One vector is turned by the same rotation once a tick. Each row is the vector after some number of ticks, and that number follows the row.
The counts run from 0 to 493.
[ 88  81 149  90 143  91 125 125 104 149 116 112  66 110 147 128 140 100
 156 111 126 109 164 138 107 128  94 107  87 152 122 135 115 125 105 146
 211 168 147  62 131  98 136 167 134 101 179 153 130 151 141 143 175 176
 137 162 140 137 152 129 121 131 143 140 140 146 169 126  93 145 112 149
 127 152  95 103 136 174  72 114 127] => 328
[112 123 105 138 110 172 170 114 145 119 120 101  93  98 136 130 162  79
 147 100 119 180 108 122 121  95 103 164  74 147 135 132 146 147  78 127
 179 120 126 176 128 145  76 142 106 107 133 155  84 153 116 113 155 126
 134 147 162 166 152 130 120 166 111 145  55 139 134 111 125 122  90 131
 141 136 129 101  79 145 151  85 103] => 87
[136  88 126  83 141  89  83 142 169 176 122 127 115 133 127 154 157  87
 104 186 121 136 192 122 127 123 139 132 125 153 100  61  99 127 110 105
 164 136 144 121 130 120 112 169 113 173 135 136 102 141 141 126 117 154
 153 146 145 124 126 115 132 113 130 122 136 119 154 103  89 106 141 190
 131 108 129 144 131 173 110 161 181] => 351
[126  96 129 175 137 108  65 137 177 161 157 142 145 148 126 138 174 127
 111 133 116 111 144 108  99  71 117 162  93 153 167 100 118 116  99 116
 175 152 146 166  90 171 107 121  98 153 106  86 143 117 125 130 105 143
 121 109 137 140 116 128 126 141  92 173  92  97 155 119 163  99 162 149
 142 127 122 104 161 186 124 139 109] => 469
[ 95 106 119 129 133 149 134 137 180 157 137 159 133 150 139 153 181 126
 126  94 131 148 100  98  97  72 136 179  97 126 177 121 136 135 100 102
 169 154 132 180 136 166  97 145 112 121 119 101 131  85 103 122 113 126
 122 119 145 126 153 125  90 132  97 175  78 108 150 102 169 116 118 150
 152 166 126  92 116 141 147 109 114] => 301
[ 73 114 124 109 107  70 139 103 158 159 123  94 119 159 148 146 149 134
  76 114 145 123 132 140  70 139 149 159  77 128 133 121  92 116  80 104
 185 157 150 169 146 125 103 117 171 146 134 161 136  99 108 134 103 144
  79 127  96 158 120 153 143 104 113 134 121 127 176  69 145 135 135 160
 144 120  89 122 139 146 122 130 104] => 310
[120 101 112  86 141 121 161 137 174 198 113 112 111 132 160 153 162  71
 127 144 159 152 146 116  95 107 120  98 105 131 116 120 127 123 131 115
 169 173 124 122 140 127 122 181 159 119 151 133 131 132 137 155 157 127
 108 170  98 126 161 142  87  74 144 142 143 122 158 115  94 113  78 159
 150 132 118 105 111  99 148 100 149] => 154
[145 106 150 104 119 159 102 110 111 152 124 170  70 138 102 145 179 132
 118  98 100  64 133  81 124  95 118 165 154 125 183 145 133 115  96 114
 145 139 155 120 133 154  92 119 107 110 136 108 120 145 131 120 128 181
 147 123 156  91 133  64 125 154 138 151 124 127 169  90 103 164 149 163
 148 131 122 135 156 173 100 111 162] => 418
[140 117  90 131 114 172 181 122 178 161 110 127  98 137 112 150 182 111
 119 104 149 150 117  84 102  67 129 153  91 130 144 150 167 144 105  94
 151 143 133 180 138 148  68 121 116  99 135 128 100 132 115 131 117 132
 112 140 123 131 157 116  79 113 113 150  73 125 170  91 134 120  70 133
 131 146 145 109 101 113 154  78 133] => 331
[135 129 147 161 114 132  71 112 112 147 158 146 121 146 107 149 181 121
 116 135 106 103 137 122 112  77 118 163 120 152 168 117 142 103  82  98
 166 115 174 152  94 176 117 114  86 141 123  98 103 137 111 120 104 165
 133 132 167 131 109 116 142 191  83 158  81 123 134 143 151 124 147 155
 160 131 142 111 147 213 121 145 115] => 51
[ 99  86 104  80 116 170 174 108 146 138 105 150  82 101 122 146 144  66
 138 126 110 141 141  93 144  81 128 175 101 130 142 115 133 123 131 139
 171 147 136 142 111 145  78 136  88 116 151 153 113 153  96  94 141 135
 122 132 184 149 180 116 102 140 136 123  78 129 135  93 113 105  99 167
 143 139 125 114  95 130 146  97 141] => 238
[154 130 121 183 122 152 112 140 190 153 142 116 142 153 131 165 178  94
 109 149 115 138 126 130  70  77 126 148 121 138 140  98 114 106 111 103
 163 149 127 211  99 165 110 115 125 135 105  84 154 132 126 137 101 111
 104 124 109 136 129 121  87 123 103 159 124  96 132 121 131  96 134 157
 154  82 135  96 130 140 188 129 121] => 225
[112 116 120 143 116 115 120 136 149 120 130 102  96 109 135 131 161 119
 140  69 142 123 128 161  71 108  84 142  65 126 131 147 141  95  92 119
 209 152 146 123 107 141 122 146 124  89 130 126 153 129 122 152 142 153
  72 146 142 168 144 171 125 150 102 168 108 142 142 128 141 143 119 132
 159 153 114  67 145 185 131 129  95] => 416
[120 130 127 168  95 155 128 103 131 133 142 119 122 132 115 142 170  78
 117 112 102 126 113 132 131  95 120 182  88 149 172 150 140 113  78 116
 173 102 165 152 135 174 120 120  76 116 168 125  92 148 127 126 156 148
 126 153 178 158 149 124 128 193 108 111  79 151 123 167 156 119  93 131
 130 123 136  90 101 173 128 118 110] => 476
[172  97 163 120 142  84 103 142 136 171 126 112  83 123 128 132 189 110
 137 140 139 126 174 127 109 115  88  79 118 158 100 116 122 132  82 121
 176 133 157  76 132 106 115 179 136 124 155 117 100 162 176 158 142 158
 166 186 117 108 115 105 135 127 139 150 145 143 162 144  72 148 115 151
 138 132 126 123 159 180  84 111 155] => 84
[115 109 142 161 151  81 128 123 170 178 131  66 136 161 155 118 171  96
 127 182 110 142 161 122 129 122 132 103 101 181 135 101 100 141  81 132
 176 139 116 133 166 108 138 135 138 162 168 138 155 156 162 171 172 152
 157 158  91 132 119 111 123 107 137 108 123  95 178 130 115 110 137 126
 110 103  93 123 102 135  94 101  90] => 223
[141 112 145 172 167 132 105 129 148 161 137  83 117 130 151 144 163  77
 150 171 107 123 172 132 122 107  97  66 110 182 124 117 126 109 121 128
 188 147 116 124 109 100 147 138 124 130 148 106 160 197 137 174 148 160
 157 153  88 111 111 110 102 128 138 138 126 109 152 158  88 108 123 144
 130  98 112 115 114 152 114 102 103] => 375
[107 118 125 109 109 148 159  88 105 154 135 119  95  93 131 187 167  94
 144  98 125  95 107 128  82  91  95 154 154 109 171 126 110  97 118 135
 185 154 150 143 109 147 104 127 173  86 160 142 159 148 125 128 150 139
 107 125 118 108 138 114  74 104 148 149 151 129 115  86  92 163 117 164
 188 119 107 115 137 112 156  84 158] => 365
[103 110 120 141 115  73 119 142 171 143 148  70 118 150 134 120 159 134
  99 108 142 120 138 143  50 123 123 144  48 144 115 127 100 131  68 126
 191 140 158 143 137 143 118 124 138 127 147 158 124 115 151 158 142 144
  80 147 140 187 143 165 143 131 105 156 114 142 174 125 143 130 135 134
 124 139 122  97 156 183 112 139 104] => 142
[ 95 134 158 174 120 105  87  90  70 158 179 141 125 158 137 179 181 109
 113 132 114 113 108 159 100 106 114 138 137 146 185 143 118  92  89 109
 175 130 176 133 115 151 155 128 144 139 144 101 124 132 114 134 118 151
 130 144 105  99 104 131 147 152  88 157 124 131 128 160 139 137 111 155
 180 135 108 102 133 178 107 128 103] => 219
[116  82 132  81 119 172 144 120 152 138 120 159  81 119 124 147 167  87
 140 114  90 107 136 103 125  93 115 194 143 127 149  90 111 109 107 141
 150 145 144 145 134 148  83 126 101 123 144 132 140 153 114  92 151 149
 146 121 179 132 149  69 100 141 150 126 142 116 152  82  75 136 153 169
 151 120 126 133 129 141 145 107 177] => 267
[101 119 108 141 130 102 141 123 154 173 123 113 127 146 149 158 150  85
 109 150 162 150 155 123  85 105 149  97  77 147 124 141 139 116 143  87
 192 168 126 164 103 116 120 139 134 131 128 138 132 120  94 145  86 135
  98 140 102 141 144 184 118 102  92 155  82 115 157 122 143  95  76 170
 151 139 124  88  97 131 150 112 106] => 369
[124  76 123 105 156 135 122 161 231 165  97 118  98 116 142 127 149  79
 128 148 121 138 192  97 111 129 123 140  79 126  98 103 115 103 124 123
 181 162  95 142 130 126 106 159  83 140 121 129 172 150 116 148 134 154
 110 156 166 157 173 119 102 141 151 124 140 105 172 109 116  94 135 161
 106  81 116 115 138 131 147 117 142] => 444
[124 108 150 150 130 107 117 143 167 186 128 141 134 179 128 140 181  92
 100 141 131 124 169 118 121 123 150 115  91 154 142 167 142  88  92  77
 148 155 146 122 164 151 158 159 113 144 150  92 129 125 129 174 135 160
 132 196 140 130 150 128 120 153 120 115 132 123 172 164 131  98  89 150
 109 121 129  92 120 159 108 141 123] => 270
[106 123 145 110 106 116 142  81  92 152 138 127  91 133 101 144 163 125
 100  84 119  87 100 109 122 103 123 189 124 108 195 172 109 123  52 137
 170 130 179 126 152 148  98 109 132 110 189 166 110 131 138 122 158 156
 121 138 145 129 134 114 125 139 132 129 118 163 145 104 140 171 117 135
 141 142 128 134 146 159  90  91 123] => 151
[118 112 145 137 152 125 125  99 155 165 105 121 122 156 147 129 181 119
 106 171 117 154 144  67 166 139 150 125  92 145 168 154 130 145  88 109
 171 137 107 157 153 116 106 127  89 154 136 141 137 148  88 134 107 162
 156 148 100 124 125 100 148 160 114 123  62 100 160 102 169  99 113 110
 111 115 102 132 103 137  93  78  86] => 460
[ 88 111 109 122 121 134 151 113 134 154 141 126 107 128 167 174 171  31
 144 134 135 141 114 149  85  99 117 119 140 168 119 102 122 103 128 115
 183 150 135 146 123 142 141 167 169 127 157 121 120 139 116 120 156 117
 146 151 115 115 149 119  70  98 122 144 130 123 137 141  84 121  86 184
 172 132 113  92  74 118 167 121 135] => 306
[108 121 128 105 112  84 109 120 133 162 160  85 124 113 138 161 149  96
 116 163 145 139 135 169  58  95 109 128 139 167  99  63  91 133 114 122
 191 131 153 141 103 141 117 152 179 146 147 148  98 135 137 128 131 111
 129 133 100 127 106 151 122  81 123 167 142 126 122 114  79 129 137 175
 192 126 119 128 132 158 138 130 151] => 15
[134  86 148 101 153 120 125 126 164 154 100 109 107 101 122 121 154  89
 120 172 105 133 184  96 159 146 117 144 115 132 138  92  98 122  81 150
 172 125 117 117 147 101 104 139  87 146 160 155 148 171 137 135 172 166
 160 165 154 139 145  98 139 157 149  93 130 115 148 109 116 103 151 126
  93  97 109 151 136 152  94  95 144] => 443
[143 158 139 158  87 135 111  68  89 124 142  73 102 127 108 157 154 104
  86 136 101  96 127 146  90 126 114 158 129 138 148 127 103 120  45 120
 172  82 172 171 117 138 110  83 134 134 162 169  93 178 141 126 124 153
 131 148 129 143  99 113 168 176 125 109 120 150 128 118 103 150 127 160
 139 100 131 151 130 164 118 116 130] => 227
[127 118 103 152 127 107 134 144 155 170 146  80 116 116 130 129 140  78
 136 145 156 141 166 126 100  62 115 109  67 177 112 132 131 135 134 109
 191 146 133 129  88 126 112 128 119 117 154 127 101 139 143 159 153 135
 106 161 140 161 149 183 110 118 116 150  64 143 148 158 128 102  92 143
 140 154 130  89 115 182 127 121 114] => 201
[109 123 142 134 150 101 123 132 203 161 114 117 124 159 166 134 176 144
  96 135 135 147 146 109  95 140 146 134  83 126 129 117 129 123  87 103
 177 152 100 179 136 113  96 130 124 157 105 142 167 120 102 154  79 154
 115 139  76 147 128 119 129 122 115 157  99  90 174  60 160 105 130 146
 126 107  95 112 131 123 128 109  99] => 461
[104 116 101 138 110 120 157 134 218 116 113  69 107 146 150 112 148  97
 102 124 120 128 146 139  81 145 145 145  56 141 106 109 117 107  96 120
 193 150 114 193 138 128 113 116 110 130 130 155 153 152 117 148 127 140
  89 137 146 200 151 140 124 146 120 124 110 120 183  96 116 107 136 157
 106 103 109 114 112 141 158 130 109] => 19
[127 130 148 116 137 139 142  87 117 175 107 137  94 146 135 154 163  74
 116 174  96 120 165  85 162 144 156 100 142 146 152 157 142 106 118 114
 143 135 124 125 142 110 120 122 103 136 160 139 116 201 101 144 127 178
 171 162 108  97 128  74 127 142 144  91 119 119 161 123 105 119  85 166
 120  92 104 151  89 110 100  83 135] => 367
[100  72 138 131 153 151 121 146 190 152 127 175 117 147 139 136 198  74
 152 113 105 138 150 109 132 112 115 148  96 156 160 115 128  96 125 112
 166 175 118 126 138 154 136 165  90 127 121  78 168 138 114 141 149 142
 126 145 173 133 164 104  94 158 103 157 128  91 160 134 138  99 130 158
 131 123 121  83 126 166 140 132 115] => 178
[181 140 152 125 121 128  91  82  98 160 115 102  95 102  98 169 148 105
 111 175 114 110 160  98 136 117 122 133 164 137 141 109 111 122  77 130
 160  94 146 138 123 113  86 113 119 146 144 158 100 189 135 123 122 167
 173 152 102 108  94  85 153 164 146 111 132 126 107 104  83 132 129 156
 137  84 128 175 124 154 106  81 151] => 76
